In the rows, zero is written as 128.
The rows of D fall into 5 groups, which share some directions, and each row is roughly a mix of its group's hidden directions.
D:
[[147 137 126  98 131 119 164 102 137  80]
 [171 108  91 112 163 140 140 146 126 138]
 [ 91 144  95 131 113 133 132 130 132 181]
 [139 165 111 157 118 132 164 153 121 162]
 [181 129 117 123  89 104 144 140 111 120]
 [107 155 137 176 153 101 128 120  99 131]
 [106 147 117 152 105 123 102 170 158 146]
 [113 135 164 129 104 113 143 119 120 184]
 [125 134 115 178 142 173 142 136 105 138]
 [153 159 146  89 129 101 164 124 110 132]
 [109 175 136 157 119  99 153 118 120 154]
 [135 163 124 167 138 146 133 146 129 175]
 [153 144  81  99 121 130 143 100 154 139]
 [120 164 148 151 113 138  79 152 111 130]
 [133  99 152 149 117 127 102 107  76 123]
 [129  96 167  89 136 125 116  94 136 144]
 [164 128  97 111 158  91 126 132 137 159]
 [126 139 154 144 174 158 126 104 123 163]
 [137 150 110 125  99 109 116 149 166  86]
 [175 132 113  84 139 155 129 107 140 123]
 [ 96 115  97 102 138 146 153 125 115 170]
 [143 118  94 153 150 176 105 118 145 124]
 [151 129 155 153 123 131  91 145 125 175]
 [181 164 103 140 122 135 123 124 144 151]
 [130 135 157 135 100 125 113 125 184 100]
 [154 143 110 138 168 134 128 156 144  86]
 [131 108 157  94  99 124 141 145 164  99]
 [ 77 116 147 171 108 139 130 134 112 130]
 [163 106 106  77 138 132 122 120 126 157]
 [111 140 135 113 112  73 146 123 119 166]
 [ 80 116 122 130 160 130 150 116 163 108]
 [147  94 133 150 125 110  91  91 149 110]
 [143 139  99  71 141 121 118 130 158 140]
 [175 130 109 169 103 157 125 122 123 117]
 [113 120 139 106  77 117 134 104 119 167]
 [122 133 167 129 109 138 160 166 161 145]
 [155 102 118 127 115 145 142 120 188 129]
 [131 159 122 151 114 121 182 158 111 125]
 [108 156 100  85 141 142 139 118 145 161]
 [ 81 150 136 126 124 134 154  92 120 159]
 [109 141 186 111 123  98 151 116 134 131]
 [166 100 149 154 134 107 112 146  91 136]
 [ 94 129  82 137 113 157 130 106 145 104]
 [134 133 171 131 113 104  93 130  92 152]
 [ 98 105 147 128 165  89 149 125 153 126]
 [145 129 141 115 145 177 149 144 171 129]
 [168 155 142 153 125 129 165 140 103 150]
 [160 114  89  98 131 101  96 122 109 118]
 [177 126 149 159 127 120 108 158 108 144]
 [147 124 131 144  89 101 132 168 105  99]
 [136 120 109 173 121 133 117 131  74 112]
 [ 72 109 152 110 118 120 111 113 150 112]
 [ 81 154 116 117 123 119 141 122 153 170]
 [164 123  84 151 100 134 127 130 107 100]
 [125 132 158 119 110 146 158 158 168 156]
 [144 123 138 167 122 135 149 125 184 110]
 [164 120 170 124 150 121 119 134  98  93]
 [160 118 110  80 139 131 105 161 127 110]
 [126 136 105 142 108  82 113 156  96 152]
 [ 88 129 168 122 153 123 134 106 165 126]
 [175 114  93 111  97 117 121 120 118 154]
 [108  99 155 124 107 171 129 101 121 100]
 [156 159 147 116  90 107 158 130 100 132]
 [129 121 116 128 169 128 174 160  99 131]
 [ 82 107 152 129 168 120 130 121 143 100]
 [177 139 121 136 109 109 108 164 101 132]
 [141 123 155 136 117 112 175 144  86 113]
 [137 139  90 151 137 170 130 166 120 146]
 [ 85 114 112 126  97 147  93 124 159 130]
 [167 145 110 158  94 158 122 126 119 154]
 [100 122 104 132 119 126 132 154 165 176]
 [159 135 110 121 127 131 105 180  97 115]
 [182 101 130 100 128 101 146 127 119 111]
 [116 131 191 150 119 112 141 134 104 138]
 [111 112 138  83 133 143 121 127  84 158]
 [ 66 141 141 141 122 112 116 100 140 117]
 [122 134 135 141 135 121 114  75  79 123]
 [101  94 131 120 145 144  99 110 121 175]
 [114 149 102  71 119 136 125 145 152 143]
 [149 129 143 140 162 143  93 106 124  84]
 [127 163 135  98 137 121  80 125 163 130]
 [136  95 140 139 113 116 122 106  77 158]
 [124 145 132 127  92  83 145 166 139 147]
 [112 155 182 136 138  94 144 121 110 125]
 [139 132 157 125 135 101 117 125 149  69]
 [ 87 146 156 169 109 126 149 124 117 108]
 [142 150 166 119 101 106 142  98  92 127]
 [115 134 111 146 145 153 116 125 128 191]
 [141 117 148  95 104 107 105 105  84 137]
 [171 125 137 157 133 128 137 111 180 124]
 [151 125 115 137 166 120 150 124  79 153]
 [100 110 137 130 127  73 119 101 137 154]
 [140  98 158 136 156 118 114 181 131 126]
 [110 111 159  97 145 103 150  94 153 118]
 [146 149 145 166 128 135 145 152 103 170]
 [166 154 128 124 160 144 152  90 128 108]
 [ 93 156 107 129 148 147 120 153 172 124]
 [160 141 143 149 110 149  87 145  96 115]
 [ 97  97 133 112 134 122 114 111  85  92]
 [132 136  88 160 131 178 123 143 126 147]
 [121  87 118 136 168 157  93 116 118 118]
 [150 180  97 114 118 112 152 118 145 141]
 [138  96 120 188 136 122 139 126 117 155]
 [ 86 125 131 109 131 175 118 147 144 100]
 [109 179 113 156 126 131 152  94 123 117]
 [125 122 145 131  95 135 125 121 191 110]
 [113  99 167 122 144 133 129 106 106 172]
 [ 98 120 107 108 129 170  99 129 163 116]
 [112 101  99 112 124  97 161 110 113 162]
 [ 83 150 109 174 142 144 141 122 143 128]
 [ 80 105  86 141 116 136 114 129 146 146]
 [118  79 123 112 120 121 104 151 138 170]
 [189 125 125 128 165 103 135 128 119 122]
 [113  89 115 177 150 125 129 139  99 139]
 [147 138 108 115 102 109 185 135 113 114]
 [108 148  84 142 100  93 132 148 137 108]
 [120 130  83 149 157 158  91 114 126 133]
 [158 125 134 101 157 140 149  76 121 126]
 [101 175 137 132 115 109 119 125 174 117]
 [105 126 124  73 148 141 157 122 148 147]
 [ 87 137 148 131  87 124 132  85 128 140]
 [113 130 174 131 118  87 154 110 103 125]
 [120 154 136 120 131 136 119 124 178 176]
 [ 98 125 143 104 147 127 183 148 144 138]
 [ 93 109 107 112 137 146 172 160 113 132]
 [100 113 134  99  81 140 116 122 165 123]
 [ 75 129 123 129  95 134 114 112  93 141]
 [164 118 114 173 147 125 141 120  88 131]
 [150 127 148 153 137 135  90 162 103  97]
 [148 151 141  67 126 135 140 132 136 100]
 [ 72 114 128 101 140 130 147  93 137 128]
 [185 155 116 132 112 126 139 126 133 163]
 [158 133 135  91 135 116 105  93 150 161]
 [141  99 107  91 105 110 102 112 141  95]
 [181 129 117  80 115 119 127 135 132 109]
 [112 101 123 129 157 164 110 102 133 169]
 [ 96 146 161 150 104 109 115 118  89 114]
 [138 103 161 156 102 126 112 142 118  83]
 [155 119  96 139 158 134 122 181 125 135]
 [105 113 153  94 142 106 116 119 117  80]
 [102 115 166 138 119 124  94 152 141 165]
 [163 113 117 163 115 126 107 123  83 109]
 [173 110  95 126 158 142 138 160 132 115]
 [ 98 145 110 134  82 119 155 149 159 129]
 [125  83 124 153 151 121  88 114 153 113]
 [112 142 145 124  96 131  95 120 179 110]
 [156 124 110 119 157 119 122 133  68 140]
 [139 146 113 128 121 139 159 122 165 179]
 [167 147 140 102 139  85 155 121 112 138]
 [139 138 113 169 143 172 121 163 135 143]
 [153 127 143 111 139 130 114  76  87 132]
 [136 101 144 130 134 126 189 154 133 110]
 [ 90 144 124 104 119  83 115 130 128  93]
 [110  90 132 122 163 145 110  97  98 111]
 [ 77 106  91 128 136 141  98 129 133 142]
 [142 158  93 103  97 150 123 108 146 153]
 [ 97 142 111 161 134 129 145 168 164 128]
 [ 84 121 113 147  93 156 104 114 146 139]
 [162  98 116 146 124 110 124 129 101  81]
 [128 123 151 125  93  67 132 140 114 136]
 [167 159 142 111 117 100 136 108  96 105]
 [122 132 182 152 121 118 147 161 109 144]
 [106 164 154  91 139 107  98 146 118 117]
 [172 145 127 159 106 119  97 157 126 111]
 [117  93 137 128 169 108 115 169 133 107]
 [117 131 154 165 150 144 141 142  91 162]
 [101 123 103 105 149 144 167 114 167 127]
 [164 118  99 179 133 141 118 150 117 139]
 [144 135 152 127 105 115 103  77 154 149]
 [137  99 109  97 140 129 121  90 116  86]
 [ 66 130 113 118 123 144 126 157 137 150]
 [136  89  84 142 121 155 147 145 103 123]
 [156  96 132  78 116 131 141 144 157 117]
 [113 109 121 162 134  76 146 112 147 111]
 [122 125  76 116 106  90 115 148 140 148]]
Each list below has three rows that fit no group; the rest each fit one group, if only roughly. Name those rows in the order they come.
  * J_513: [144 148 143 108 152 105 111 109  84 157]
  * J_218: [133 112 117 130 154 109  95 124  71 133]
  * J_251: [138 111 144 112  90  97 105 148 143  90]
  * J_630: [173 146 160  92 124 138 148 112 129 147]
  * J_9: [152 116 104 128 101 144 113 120  94  82]
  * J_492: [ 78 135 148 116 121 138  93 122 162 116]
  * J_315: [136 172 125 106  84 107 104 133 131 110]
  * J_695: [143 159  84 130 110 125 117 133 175 124]
  * J_580: [102 159 138 128 144 139 119 160 164 165]
  * J_681: [175 136 116 136 152 129 110 151  85 131]
  * J_952: [187 110 127 152 135 152 134 133 131 101]
  * J_501: [101 156 123 147 105  94 122 134 129 175]
  * J_372: [144 110 121 108 122 152  92 137 157  83]
 : J_218; J_492; J_681
  * J_337: [ 94  98 144 138 144 140 135 141  92 166]
  * J_91: [130 183 141 140  93 124 110 129 150 150]
  * J_538: [174 155 142 134 119 154 155 117 107 101]
  * J_642: [103  85 128 123 173 145 160 130 126 133]
  * J_638: [151 132 134 129 111 113  81 131  86 100]
  * J_872: [123 129 122 152 178  96 147 120 112 159]
  * J_569: [ 95 110 115 134 127 120 171 154 167 117]
  * J_981: [146 124 108 183  97 128 113 123 110 151]
  * J_64: [ 95 156 165 147 122 108 132  91 133 150]
  * J_744: [155 100  87 150 142 135  98 157 139 136]
  * J_797: [169  97 149  95 153 132 107 131 107 134]
  * J_720: [126 136 126 147 176 144 143 153 159 160]
  * J_656: [135 133 117 173 107 146 168 128  92 126]
  * J_960: [142 121 137 107 116 118 119  65 111 107]
  * J_775: [122 174 108 129 119 125 148  90 128 164]
 : J_569; J_656; J_960
  * J_926: [117 149 148 137 113 126 142  81  86 106]
  * J_447: [123 111 135 168 105  89 104 154 106 119]
  * J_185: [146 120  84 139 148 146 120 162  95 108]
  * J_179: [104 119 111 103 121 118  79 108 130  91]
  * J_601: [127 138 142 173 108 157 132  89 155 120]
  * J_280: [114  97 114  90 159 104 112 114 104 106]
  * J_759: [147 165  90 142 152 113 139 154 149 107]
  * J_698: [164 149 100 133 117 127 177 126 104 139]
  * J_471: [154 146 135 130 122 128  91 131 159 178]
  * J_523: [168 103 136 124 172 103 119 138 132 100]
 : J_447; J_179; J_280
  * J_373: [155 103 151 134  97 109  80 146 131 127]
  * J_812: [109 140 100 133 107 124  87 147 168 107]
  * J_335: [ 96 128 115 134 117 139 125  78 119 170]
  * J_660: [110 109 166 148 150 131 114 108  99 165]
  * J_205: [138 116 157 175 124 124 172 130 135 105]
  * J_911: [163 111 100  98 127 141  94 153 110 110]
  * J_959: [168  86 110 111 102 134 120 130  98 116]
  * J_173: [134  83 144 101 144 124 132 110  95  95]
  * J_358: [175 132 122 141 146 116 107  91 107 154]
  * J_136: [ 87 173 116 133 134 141 123 122  97 155]
  * J_156: [123 160 108 131  82 131 101 110 103 104]
  * J_943: [166 111 124 160 125 158 155 143  98 145]
  * J_328: [106 141 107 137 105 158 119  83 148 155]
  * J_67: [111 118 111  94 143 155 121 117 116 180]
  * J_778: [162 160  80 118 115 128 153 117 146 135]
 : J_136; J_943; J_67
  * J_736: [172 147 112 157 159 138 137 159 144 139]
  * J_57: [144 149 147  99 117  95 103 160 104 150]
  * J_884: [120  97 160 117 139  89 114 143 132  89]
  * J_480: [128 165 132 130  93  93 149 130 106  95]
  * J_690: [136 150  99  95 100 113 134 126 176 130]
  * J_207: [ 90 106 127 136 116 133 127 125 142 187]
  * J_359: [120 154 180 162 153 135 138 148 126 120]
  * J_802: [ 98 134 151 158 157 154 134 131 172 123]
  * J_616: [148 126 171  92  96 135 154 126 142 148]
  * J_455: [114 120 126 147 147  80 144 129 111 173]
  * J_506: [156 148 133 141 170 158 118  88 125 139]
  * J_552: [ 95  78 142 113 160 114 104 137 135 132]
  * J_106: [110 146 124 104 129 134  92 162 163 100]
  * J_857: [133 130 114  99 173 102 156 104 144 106]
 : J_736; J_552; J_857
  * J_312: [155 132 118 157 120  98 105 165 113  94]
  * J_892: [109 146 131 107 121 162 149 117  79 150]
  * J_166: [152 108 103 137 128 183 125 128  96 116]
  * J_822: [141 116 141 120 148 137 173  98  88 145]
  * J_122: [157 133 114 122 135 111 125 152 133  67]
  * J_187: [110 113 143 124 124 162 139 141 170 170]
  * J_396: [113 135 131 106 132  88 153 109 178 120]
  * J_311: [137 136  84 161 116 113  96 143 153 109]
  * J_422: [110 131 148 166 135 104 158 109  95 156]
  * J_848: [122  80 122 133 138  86 130 132  94 108]
  * J_807: [118  89 131 151 119 124  82 150 102 110]
  * J_407: [167  87 107 114  97 147 117 116 146 128]
  * J_26: [127 110 150 124 143 102 128 132  97 184]
  * J_724: [161 113 101  87 161 116 138 115 152 129]
  * J_923: [ 83 110 132  90 134  89 135 115 113 127]
 : J_892; J_311; J_724
  * J_889: [159 151 151 134 123 186 112 132 137 138]
  * J_158: [131 141 120  96 139 126 127 100 170  84]
  * J_803: [160 134 119 135 134 167 127 160 111 171]
  * J_72: [146 153 188 155 142 131 136 141 118 131]
  * J_325: [127 114 108  89 159 117 100 118 170 127]
  * J_707: [130 117 124 102 147 104 140  76 140  95]
  * J_199: [121  98 110 137 129 128 108 158 178 153]
  * J_687: [117 158 138  89 112  86 141 146 104 135]
  * J_686: [116 142 171 117 148 132 176 115 131 152]
  * J_45: [172 144 118 100 110  92 134 160 139 129]
  * J_412: [131 116 111 108  97 103 114  90  86 134]
  * J_444: [ 85 148 142 118 104 129 104 154 147  96]
 : J_707; J_199; J_687
  * J_537: [130 143 113 120 163 114 176 119  89 124]
  * J_877: [139 133  95 121 112 127 117 149  85 172]
  * J_849: [ 96  74 123 108 135 132 119 111  96 126]
  * J_389: [118  93 104 117 145 161  80 139 132 127]
  * J_694: [178 113 126 140 133  78 126 143 116 132]
  * J_213: [122 105 147  97 112 103 118 132 150  78]
  * J_18: [146 148  93 111  92 113 121 137 172 132]
  * J_499: [144 102  94 128 109  91 134 126  86 113]
  * J_996: [ 83 139 119  98  90 115 125 145 141 152]
  * J_38: [116 116 134 147 144 140 116 114  66 106]
 : J_537; J_389; J_38
  * J_21: [161 107 142  88 114 137 151 168 120 121]
  * J_397: [127 142 131 146 172 162 132 144  92 154]
  * J_451: [163 158 137 149 100 123 119 119 152  87]
  * J_442: [ 81 112 129 130 141  74 126 136 115 119]
  * J_217: [106 141 126  74 138  96 137 113 145 152]
  * J_135: [150 137  83 136 132 122 129 160 126 173]
  * J_37: [110 108 110 116  94 110  83 147 156 129]
  * J_682: [101 127  99 161  92 142 110 117 136 163]
  * J_128: [141 126 124 106 110  76 119  97 154 148]
  * J_24: [165 139  95 111 157 139 113 110 120  91]
  * J_498: [ 84 130 125 115 130 151 177 131 122 100]
 : J_21; J_397; J_498
  * J_47: [ 96 127 134 141 139 135 182 162 143 118]
  * J_561: [112 139 110 116 108 100 127  92 140 177]
  * J_939: [ 97 133 102 155 140 128  92 114 108 165]
  * J_6: [148 116 138  86 118 135 106 132  80 108]
  * J_603: [123  91 183 130 138 127  97 120 115 140]
  * J_97: [131 137 132 138 128 129 187 134  94 158]
  * J_10: [115  86 116  81 123 119 112 145 136  99]
  * J_562: [107 148 170 143  90 137 163 126 137 119]
  * J_549: [ 98  80 131 147 155 115 142 115 127  97]
  * J_533: [150 141 127  99  70 153 141 120 121 139]
  * J_838: [ 87 122 127 118 169 171 126 130 140 108]
 : J_939; J_10; J_533
  * J_353: [133 145 139 127 156 122 139  93 175 161]
  * J_160: [ 86 153 145 171 105 109 126 125 147 134]
  * J_170: [134  97 131  76  97 127 120 113 109 150]
  * J_840: [103  97 143 142 116  94 108 171 129 113]
  * J_866: [124 156  94 137 116 123  90 143 170 116]
  * J_706: [141 100 144 120 159 145 103  91 105 156]
  * J_754: [110 168 149 132 127 161 129 117 174 140]
  * J_200: [115 143 126 136 177 160 134 144 129 169]
  * J_971: [116 167 145 142 103 134 145 106 164  97]
  * J_29: [ 77 114 115 101  92 144 129 117 129 150]
  * J_8: [ 98 132  93 120  80 120 135 134 156 147]
  * J_783: [109 121 106 100 177 146 115 150 156 126]
  * J_842: [153 120 142 114 162 127 142 179 111 105]
  * J_672: [161 156  77 108 134 101 120 123 122 122]
  * J_464: [127 131 179 120  96 106 129  96 155 128]
 : J_160; J_200; J_971
  * J_677: [161 151 103 139 149 175 112 119 146 140]
  * J_810: [124  92 139 113 180 147 126  98 126 116]
  * J_343: [110 112 120 168 117 134 107 151 175 113]
  * J_709: [195 144 149 130 133 126 122 106 135 128]
  * J_990: [125 142  77 112 124 138 108 111 171 137]
  * J_597: [165 104 148  99 110 114 133  89 133 151]
  * J_893: [155 123 116 123  94 130  70 126 125 109]
  * J_485: [165 115 153 120 140 116 180 131 154 130]
  * J_310: [ 99 164 140 162 112 122  85 127 140 115]
  * J_500: [116 121  90  82 125 120 137  95 154 112]
  * J_73: [103 144 172 147  90 113 148 114 108 127]
  * J_657: [136 145 113 150 107 132  91 145 145 177]
  * J_987: [ 96 149 102  90 139 143  97 133 147 151]
  * J_394: [169 153  96 109 110 117 127 117 165 112]
 : J_677; J_810; J_343
  * J_167: [173 144 131 151 116  88 130 155 145 143]
  * J_139: [101  90 160  93 119 114 100 119 146 126]
  * J_476: [154 107  79  99 105 128 136 125 158 131]
  * J_178: [171 136 143  87 164 109 134 144 130 128]
  * J_861: [122 167 153 154 137 105 159 163 138 133]
  * J_432: [163 102  93 133 111 141  95 130 100 110]
  * J_637: [ 77 145 125 143 148 123 105  97 141 153]
  * J_48: [ 95 131 159 107 132  95 139 139 172 133]
  * J_875: [124 142 104 103 148 147 107 171 149  97]
  * J_127: [112 156 112 123 157 152 154 103 151 163]
  * J_371: [162 116  94 112 101  93 153 111 123 112]
  * J_517: [140 124  94 118 117 121  94 129 139  74]
  * J_624: [ 92 142 146 106 165 165 124 134 156 128]
 : J_476; J_637; J_48
  * J_743: [131 100  91 134 104  98 124 116  87 110]
  * J_568: [149 105 144 169 174 119 134 130 108 112]
  * J_683: [ 78 139 141 136 124 107 156 122 106 164]
  * J_521: [111 131 174 131 122 107 173 114 153 137]
  * J_452: [118 113  92 148 116 176 131 112  95 132]
  * J_366: [149 141 161  97  86 111 156 124 131 147]
  * J_899: [131  88 140 101 154 128  88 147 115 106]
  * J_604: [113 103 147 168 155 118 160 111 101 118]
  * J_829: [113 130 179 140  94 105 147 140 106 144]
  * J_508: [122 104 126 165 128 129 160 172 100 133]
  * J_916: [104 156 113 146 176 131 148 159 111 129]
  * J_157: [142 151 149 113 103  83 144 128 110 163]
  * J_895: [162 135 134 117  83 121 108 102  94 115]
 : J_899; J_604; J_508
  * J_86: [106  76 135 103  99 148 109 138 139 139]
  * J_307: [ 96 100 148 138 128 131  71 144 130 127]
  * J_913: [123 121 141 162 187 148 119 149 135 126]
  * J_370: [133 109 103 123 156 180 149 143 150 116]
  * J_409: [151 149 150 138 131 107 166  99  92 144]
  * J_42: [162 146 153 112 101 101 166 127 139 108]
  * J_474: [163 128  89  96 125 105 114 131 124  91]
  * J_582: [130 157 168 132 101 118 140 157 107 161]
  * J_902: [159 136 142 158 146 103 157 100  98 142]
  * J_808: [106 142  92 152  82 146 102 134 135 130]
  * J_806: [147 165 108 165 112 142 102 161 133 121]
  * J_244: [140  88  94 118 153 155 141 133 159 112]
  * J_329: [143 124 159 103 128 162 137  81 116 149]
  * J_850: [109 145 160 154 110 108 156 165 146 146]
 : J_582; J_808; J_244
  * J_36: [160 121 110 152 126 145 117 145 176  98]
  * J_614: [138 123  90 146  91 111 146 159  97 135]
  * J_654: [144 130 127 115 117 122  68 123 168 127]
  * J_705: [155 147 125 142 153 155 161 160  95 125]
  * J_777: [124 122 135 115 120 116 149  60 112 137]
  * J_264: [102 140 117 155 109 131  85 116  86 119]
  * J_229: [131 109 114 122 164 135 184 128 120 102]
  * J_975: [171 147  99  95 128 126 122 103 118  98]
  * J_302: [133 161 132 155 134 129  94 100 136  84]
  * J_83: [117 138 142 114  79 104 139  98  93 124]
 : J_777; J_229; J_302
